Each row has a name. Each question is about the rows just above it.

[131  63 121 183 121 137 151 114 132 174  63 167 113 137 137 137 179 102
 138  89 183 167 177 114 174 183 110  84 145 120 130  88 110] -> kug
[131  63 121 183 121 146 151 114 132 174 116 167 113 106 137 123 179 102
 138  89 183 167 177 114 174 159 110  84 145 120 130  88 110] -> lun
[132  71 127 176 123 157 142 118 124 171 113 167 113 103 128 143 164 104
 111  96 166 111 169 121 154 153 115  87 152 122 144  90 111] -> Soneg
Whose row is [132  71 127 176 123 157 142 118 124 171 113 167 113 103 128 143 164 104
 111  96 166 111 169 121 154 153 115  87 152 122 144  90 111]? -> Soneg
Whose row is [131  63 121 183 121 146 151 114 132 174 116 167 113 106 137 123 179 102
 138  89 183 167 177 114 174 159 110  84 145 120 130  88 110]? -> lun

[166 122 140 145]  lubul
[130 164 138 151]  Buve
[145 132 145 136]  Nidak
[198 128 128 102]  gad
[198 152 124 101]  tet
[112 128 112 112]  sodiv
[116 128 136 153]  kabeb
[128  83 128 128]  sigu
[159 142 149 138]  fol
Which value appears more than once in sigu? -> [128]
The value that sodiv holds more than once: -> [112]
Which value appears more than once in Nidak? -> [145]
The value that gad holds more than once: -> [128]

[150 159 105 107 138 148  98  86  76 162  84 125 168 140 122 125 120 133
 138 140 140 127  91 181 134 169 119 116 161 165 148 118 125  75 135 150
 100 147 140 100 129 133 148 123 138 124 116  99 102 129 130 172 110 120
 112] = zarik
[141 168  99 105 133 140 102  85  78 149  68 129 183 139 108 122 119 131
 143 125 146 129  78 190 127 157 114 118 177 164 154 132 134  90 127 148
  98 146 129 105 126 140 148 112 135 126 130  87 116 137 144 168 102 128
 129] = begav
[139 172  97 103 128 134 106  85  80 145  59 131 193 141  97 123 122 127
 147 113 152  97  67 193 123 150 112 125 187 166 155 143 138  96 122 145
  97 146 126 108 125 147 145 107 136 128 135  84 125 141 147 168 102 133
 142] = pobu
[144 110 113 135 145 125 118 132 117 123 124 126 123 115 134 132 139 129
 137 108 156 128 140 116 133 124 122 113 151 112 149 133 112 128 124 151
 110 143 128 121 129 118 117 137 135 132 137 144 125 142 135 133 123 120
 135] = murez
[143 109 108 133 147 129 118 132 113 124 120 127 124 116 131 133 137 131
 136 105 159 130 139 117 132 125 119 109 150 112 148 128 110 128 134 150
 109 141 131 124 130 121 116 139 134 132 139 146 123 143 133 134 124 120
 137] = Tor
[116 132 148 105 134  87 133 109 160 145  94  88 115  99 118 135 122  76
 134 184 114 133 118  94 152 125 161 113 131 190 168 144 140 108 128 113
 147  95 111 107 148 154 126 116 106 117 155  97 113 133 157  69 101 168
 127] = nika
[153 158 107 105 139 149  96  87  74 166  88 124 164 140 129 124 118 135
 135 144 140 128  99 179 136 172 120 113 150 165 144 111 123  73 137 153
 102 148 143  99 131 130 151 127 138 121 113 105  99 121 124 173 111 119
 105] = seta
[138 115 119 127 141 115 122 129 126 131 114 118 120 112 129 134 132 119
 136 123 150 131 133 112 137 124 132 114 147 129 151 137 117 121 126 144
 121 130 127 121 134 128 120 132 126 127 142 134 121 139 141 118 116 130
 133] = Bamen
[151 102  97 143 147 141 114 136 100 114 130 140 130 122 138 131 142 148
 134  81 172 129 144 122 126 125 108 112 157  86 140 130 103 132 122 162
  98 156 145 130 123 111 116 142 145 139 133 161 127 145 126 145 127 105
 137] = fiv
[143 168  99 106 133 138 102  85  75 152  67 128 182 141 106 123 124 131
 143 125 148 129  77 188 130 156 116 121 177 164 154 132 135  91 126 149
  98 145 133 105 114 140 147 114 114 125 128  91 117 135 141 169 104 128
 129] = sov
[124 131 141 111 136  97 128 114 151 140 100 100 116 103 121 137 125  85
 133 167 125 131 120  98 147 121 153 114 133 175 162 141 134 111 127 122
 138 103 113 107 146 145 126 122 111 123 150 109 116 136 150  85 106 161
 128] = bila
[116 132 148 105 134  87 133 109 160 145  94  88 115  99 118 135 122  76
 134 184 114 133 118  94 152 125 161 113 131 190 168 144 140 108 128 113
 147  95 111 107 148 154 126 116 106 117 155  97 113 133 157  69 101 168
 127] is in which row? -> nika
Which row holds [143 168  99 106 133 138 102  85  75 152  67 128 182 141 106 123 124 131
 143 125 148 129  77 188 130 156 116 121 177 164 154 132 135  91 126 149
  98 145 133 105 114 140 147 114 114 125 128  91 117 135 141 169 104 128
 129]? -> sov
[143 109 108 133 147 129 118 132 113 124 120 127 124 116 131 133 137 131
 136 105 159 130 139 117 132 125 119 109 150 112 148 128 110 128 134 150
 109 141 131 124 130 121 116 139 134 132 139 146 123 143 133 134 124 120
 137] is in which row? -> Tor

[131 114 137 123 139 145 142 127 126 134 134 136 139 137 127 107 135 114
 127 125 120 127 124 155 136 116 119] = vupuf
[141 124 137 115 103 120 125 106  95  69 174 102 203 150 112 140 163 109
 144 161 151 146 179 114  86 122 139] = lis
[118 103  51 105 132 158 137 158 136 183  82 171  88 123 100 168  73 159
 116 117 134  74  53 201 170 119 164] = nusa
[130 126 121 132 135 149 121 110 132 138 120 141 122 119 108 136 112 124
 131 126 138 119 121 136 139 128 134] = suv
[132 136 147 141 143 149 117  89 132 128 124 138 115 118 111 129 119 107
 138 120 141 136 141 111 132 127 123] = bezat
[122 130 139 109 135 123 121 135 141 129 118 134 134 123 128 138 131 120
 103 123 130 144 148 124 101 132  98] = veze
[150 127 106 137 144 149 151 197 107 134  97 144 138 149 122  71 139  50
  84 111 108 122 123  87 105 117 166] = povo
[131 135 125 137 115 140 119 134 132 143 116 126 113 134 139 134 139 137
 122 112 127 138 137 112 131 133 130] = kalet
[136 124 132 126 121 136 135 101 126 120 140 131 125 122 119 121 139 126
 107 126 123 145 116 139 125 125 118] = peki
[128 132 132 123 112 140 139 145 137 141 133 121 123 124  94 137 133 144
 141 145 159 123 137 116 119 104 123] = Sezek
Which row holds [128 132 132 123 112 140 139 145 137 141 133 121 123 124  94 137 133 144
 141 145 159 123 137 116 119 104 123]? -> Sezek
Repeated in nusa: -> [158]
Whose row is [122 130 139 109 135 123 121 135 141 129 118 134 134 123 128 138 131 120
 103 123 130 144 148 124 101 132  98]? -> veze
Whose row is [118 103  51 105 132 158 137 158 136 183  82 171  88 123 100 168  73 159
 116 117 134  74  53 201 170 119 164]? -> nusa
Which row holds [132 136 147 141 143 149 117  89 132 128 124 138 115 118 111 129 119 107
 138 120 141 136 141 111 132 127 123]? -> bezat
Where do [130 126 121 132 135 149 121 110 132 138 120 141 122 119 108 136 112 124
 131 126 138 119 121 136 139 128 134] appear? -> suv

[135 131 136 131 154 108 131 124 107 124 132] -> Tazuk
[135 131 154 180 154 154  91 145 107 154 132] -> Vatuv
[103 139 142 191 149  90  79 143  90 118  90] -> Mogar
The value that Vatuv holds more than once: -> [154]
Where do [135 131 136 131 154 108 131 124 107 124 132] appear? -> Tazuk
The value that Mogar holds more than once: -> [90]
Whose row is [103 139 142 191 149  90  79 143  90 118  90]? -> Mogar
Where do [135 131 154 180 154 154  91 145 107 154 132] appear? -> Vatuv

[140 140 116 127 146 135 113 137 123 147 142 110 151 132  98 134 142 157
 117 141 149 128 140 114 117 125]  Rov
[130 103 137 150  89 129 154 119 126 114 128 181 101 127 179 120 131  93
 154 133 102 130 105 157 153 153]  fas
[132  99 138 156  83 130 158 119 125 112 129 190  97 129 188 119 134  88
 158 137  98 130 101 163 156 158]  zuti
[136  93 134 162  76 132 156 119 120 116 134 198  98 128 189 118 140  90
 159 142  98 130  99 164 158 165]  kuvi
[136  93 134 162  76 132 152 119 120 116 134 198  98 128 189 118 140  90
 159 142  98 130  99 164 158 165]  mam
[143 145 116 126 152 137 112 138 124 151 146 108 156 132  93 136 145 162
 154 144 154 128 143 111 118 124]  kuge
[118 121 145 133 115 125 148 125 139 111 116 148 108 131 164 127 117 102
 142 119 110 133 121 147 142 134]  rilud
[141  88 126 165  69 141 154 117 112 117 139 203  98 126 186 115 146  90
 158 150  97 126  92 162 158 168]  tasik
[145 147 113 128 155 139 108 143 123 155 147 102 162 134  88 138 148 170
 113 147 159 129 147 110 115 124]  mome
[139  91 124  75  75 130 149 117 112 119 137  95 101 124 177 115 143  94
 153 146  75 125  95  75 153 162]  duf
Where do [141  88 126 165  69 141 154 117 112 117 139 203  98 126 186 115 146  90
 158 150  97 126  92 162 158 168] appear? -> tasik
[130 103 137 150  89 129 154 119 126 114 128 181 101 127 179 120 131  93
 154 133 102 130 105 157 153 153] is in which row? -> fas
Where do [145 147 113 128 155 139 108 143 123 155 147 102 162 134  88 138 148 170
 113 147 159 129 147 110 115 124] appear? -> mome
[139  91 124  75  75 130 149 117 112 119 137  95 101 124 177 115 143  94
 153 146  75 125  95  75 153 162] is in which row? -> duf

[124 166 122 148 108  89 139 126 156 153 123 118 152 112 131 125 127 101
 140 128 131 106 134 117 121 140 118  67 162 147 127 138  92 136 121 147
 130 112  85 135 132 134 136 106 113 138  80 113 106  91 120 134 119 115
 140 162  96] = Vefot
[124 150 122 125 108  89 139 126 156 153 123 118 152 112 131 125 127 101
 140 128 131 106 134 117 118 140 118  67 155 136 152 112 110 120  90  99
 125  97 141 158 126 118 131 162 105 105 167 116 130 141 116 147  96 118
 114 114 134] = Matek
[ 98 115 126 103 117 146 116  95 139 143  91 129 135 174 168 137 184  74
 144 153 134  92 158 115 153 147  96 112 175 131 111 140 129 115 114 125
 135 151 101 138 127  98 115 146 152 109 131 115  81 100 114 122 167 199
 105 145 169] = Kif
[124 166 122 148 108  89 139 118 156 153 123 118 152 112 131 125 127 101
 140 128 131 106 134 117 121 140 118  67 162 147 127 138  92 136 121 147
 130 112  85 135 132 134 136 106 113 138  80 113 106  91 120 134 119 115
 140 162  96] = gat
[124 166 122 148 108  89 139 126 156 153 123 118 152 112 131 125 127 101
 140 128 131 106 134 117 121 140 118  67 162 147 127 138  92 136 121 147
 130 112  85 135 132 134 136 106 113 138  80 113 106  91 120 134 119 115
 140 162  96] is in which row? -> Vefot
[ 98 115 126 103 117 146 116  95 139 143  91 129 135 174 168 137 184  74
 144 153 134  92 158 115 153 147  96 112 175 131 111 140 129 115 114 125
 135 151 101 138 127  98 115 146 152 109 131 115  81 100 114 122 167 199
 105 145 169] is in which row? -> Kif
Whose row is [124 166 122 148 108  89 139 118 156 153 123 118 152 112 131 125 127 101
 140 128 131 106 134 117 121 140 118  67 162 147 127 138  92 136 121 147
 130 112  85 135 132 134 136 106 113 138  80 113 106  91 120 134 119 115
 140 162  96]? -> gat

[151 101 150 106 125 112 135 167 148 104  95 117 128  89 149 133 138 144
 129 146 139 135  82 132 121 123] : Pel
[ 92  86 143  63 153  93 133 139 113 114 172 129 133 148 179 104 157 152
 116 189  63 149 144 117 139 125] : Zanu
[149 114 134 150 155 110 109 139 111 123 152 116 136 120 173 119 159 113
  98 157 110 114 137 107 130 160] : Ropoz
[125 133 125 132 120 144 132 125 124 158 125 115 116 116 112 124 125 129
 145 113 141 125 127 134 126 128] : pizu
[102 133 142 132 120 144 132 109 124 112 125 115 116 116 112 124 131 156
 141 116 131 112 106 126 111 146] : dokod
[ 92 172 143  63 153  93 133 139 113 114 172 129 133 109 157 104 143 107
 172  71 101 123 127 127 119 159] : giz
[ 92  86 143  63 153  93 133 139 113 114 172 129 133 148 114 104 157 152
 116 189  63 149 144 117 132 144] : nuze
Whose row is [151 101 150 106 125 112 135 167 148 104  95 117 128  89 149 133 138 144
 129 146 139 135  82 132 121 123]? -> Pel
Whose row is [ 92  86 143  63 153  93 133 139 113 114 172 129 133 148 179 104 157 152
 116 189  63 149 144 117 139 125]? -> Zanu
[149 114 134 150 155 110 109 139 111 123 152 116 136 120 173 119 159 113
  98 157 110 114 137 107 130 160] is in which row? -> Ropoz

[100 106 148 155 154 148 101 151 148  97] : vasap
[133 122 137 140  62 150 122 122 151 122] : sotak
[133 131 142 136 140 144 142 123 142 132] : Lel
[133 131 134 136 140 145 132 145 145 132] : feza
[121 122 135 136 136 135 121 135 135 121] : tobok
[133 132 137 140 145 150 132 122 151 133] : sir
[128 130 134 137 139 127 128 127 142 127] : lebo
[159  84  87  82  81  84 158 102  82 166] : sif
[133 132 137 140 145 150 132 122 151 133] is in which row? -> sir
Repeated in Lel: -> [142]
Repeated in vasap: -> [148]
Which value appears more than once in sotak? -> [122]
Which row holds [133 122 137 140  62 150 122 122 151 122]? -> sotak
The row with [133 131 142 136 140 144 142 123 142 132] is -> Lel

[176 114 116 123 123 123 151 145  95 150 152 150 120 106 128 136 150 121
  75 140 144 105 124 138 118 143 120 163 146  92 159  88 136 109 150 117
 141 152] = lod
[144 108 121 113 120 137 146 158  81 149 138 142 112 162 144 127 123 138
  80 166 155 142 101 132 108 133 134 161 162  94 140  99 128 113 123 108
 147 168] = fogab
[162 108 117 149 120 129 152 153  85 151 147 151 115 115 138 131 149 131
  74 155 150 124 124 135 112 139 128 163 154 149 149  94 132 149 135 111
 147 161] = mato
[172 127 128 137 136 108 126 120 153 136 139 136 128  95 101 151 161 101
 100  97 125  78 138 134 142 152 113 152 120 124 166  99 152 123 174 150
 109 117] = bipe
[183 122 121 132 130 113 135 127 132 144 148 144 126 121 107 148 163 104
  92 110 129  82 117 138 133 151 113 154 128 110 168  91 147 118 174 140
 120 128] = deni
[184 119 117 127 127 119 145 135 111 148 153 148 123 116 116 143 160 111
  81 124 137  91 143 139 125 147 115 160 138  98 167  86 140 113 166 128
 132 142] = Pofib
[141 136 145 137 152 106 103 113  73 126 118  73 127  73  95 146 142  73
 123  87 113  95 131 128 162 152 124 147 112 148 151 121 159 135 163 161
  93 103] = bipiv
[159 133 136 138 145 106 115 116 170 130 128 130 127 104  96 151 155 103
 111  91 119  85 156 132 153 152 117 150 115 137 160 109 157 129 171 158
  97 109] = dufe
[172 127 128 137 136 108 126 120 153 136 139 136 128  95 101 151 161 101
 100  97 125  78 138 134 142 152 113 152 120 124 166  99 152 123 174 150
 109 117] is in which row? -> bipe
The row with [162 108 117 149 120 129 152 153  85 151 147 151 115 115 138 131 149 131
  74 155 150 124 124 135 112 139 128 163 154 149 149  94 132 149 135 111
 147 161] is -> mato
Where do [183 122 121 132 130 113 135 127 132 144 148 144 126 121 107 148 163 104
  92 110 129  82 117 138 133 151 113 154 128 110 168  91 147 118 174 140
 120 128] appear? -> deni

[131 131 127 120 141 127 129 121 119 146 146 121 132 121 120 128 125 130
 118 121 126] = Pabe
[141 135 109 131 149  99 132 148 131 159 146 173 158  80  70 146  99 186
 143 122 130] = zofit
[125 125 132 139 139 124 118 141 119 121 146 133 142 130 111 124 107 147
 127 128 134] = bos
Whose row is [141 135 109 131 149  99 132 148 131 159 146 173 158  80  70 146  99 186
 143 122 130]? -> zofit
Where do [125 125 132 139 139 124 118 141 119 121 146 133 142 130 111 124 107 147
 127 128 134] appear? -> bos

[ 93 124 111 152 146 129 139]  nuri
[132 169 169 169 146 125 169]  Bab
[ 57 154  53 184 123 154 149]  Gise
[170 130 147 147 147 130 147]  gepa
Which value appears more than once in Gise? -> [154]
Repeated in Bab: -> [169]
Whose row is [170 130 147 147 147 130 147]? -> gepa
Which row holds [ 57 154  53 184 123 154 149]? -> Gise
Where do [ 93 124 111 152 146 129 139] appear? -> nuri

[198  75  74 119 126 133 173]  Fepof
[189 102 153 181 156 108 149]  Dos
[174 122 120 178 191 142  67]  kib
[119 119  74 119 126 133 119]  tuv
The value that tuv holds more than once: -> [119]
The row with [119 119  74 119 126 133 119] is -> tuv

[128 137 121 132 130 131 131 128 124 123 134 121] = nafad
[124 146 138 123 140 117 138 135 142 136 125 126] = suk
[123 150 149 117 145 107 123 139 154 143 118 143] = Besi
[122 160 130 129 145  67 131 135 139 130 132 117] = tib
[131 105 147 116 123 117 118 130 141 142 110 148] = daba
[146  74 122 129  99 146 124 115 109 122 122 146] = rugun
[125 139 136 124 137 120 126 133 139 134 125 180] = pazuz
[128 129 119 133 125 135 132 125 119 121 135 122] = lutip
[129 131 131 139 123 131 136 122 131 114 142 117] = famu
The value that suk holds more than once: -> [138]
Which value appears more than once in tib? -> [130]
Whose row is [146  74 122 129  99 146 124 115 109 122 122 146]? -> rugun
The value that famu holds more than once: -> [131]
Whose row is [129 131 131 139 123 131 136 122 131 114 142 117]? -> famu

[105 110 169 151 182 186  69 114] = peg
[125 128 127 144 127 138 114 123] = sefi
[121 140 122 146 125 138 128 112] = Tuma
[123 121 125 120 125 119 125 127] = Buro
[111 102 149 157 157 133 122 157] = rik
[107 116 140 121 148 144 109 141] = Vosov
[149 136 124 142 116 119 137 112] = gadim
[137 127 127 122 127 114 136 138] = Foz
Repeated in Foz: -> [127]
Repeated in rik: -> [157]
Repeated in Buro: -> [125]
Which value appears more than once in sefi? -> [127]

[86 86 86 86]  sipun
[ 58  86  58 171]  mepog
[173 173 173 173]  kem
The value that kem holds more than once: -> [173]
Which value appears more than once in sipun? -> [86]
The value that mepog holds more than once: -> [58]
The row with [ 58  86  58 171] is -> mepog
The row with [86 86 86 86] is -> sipun

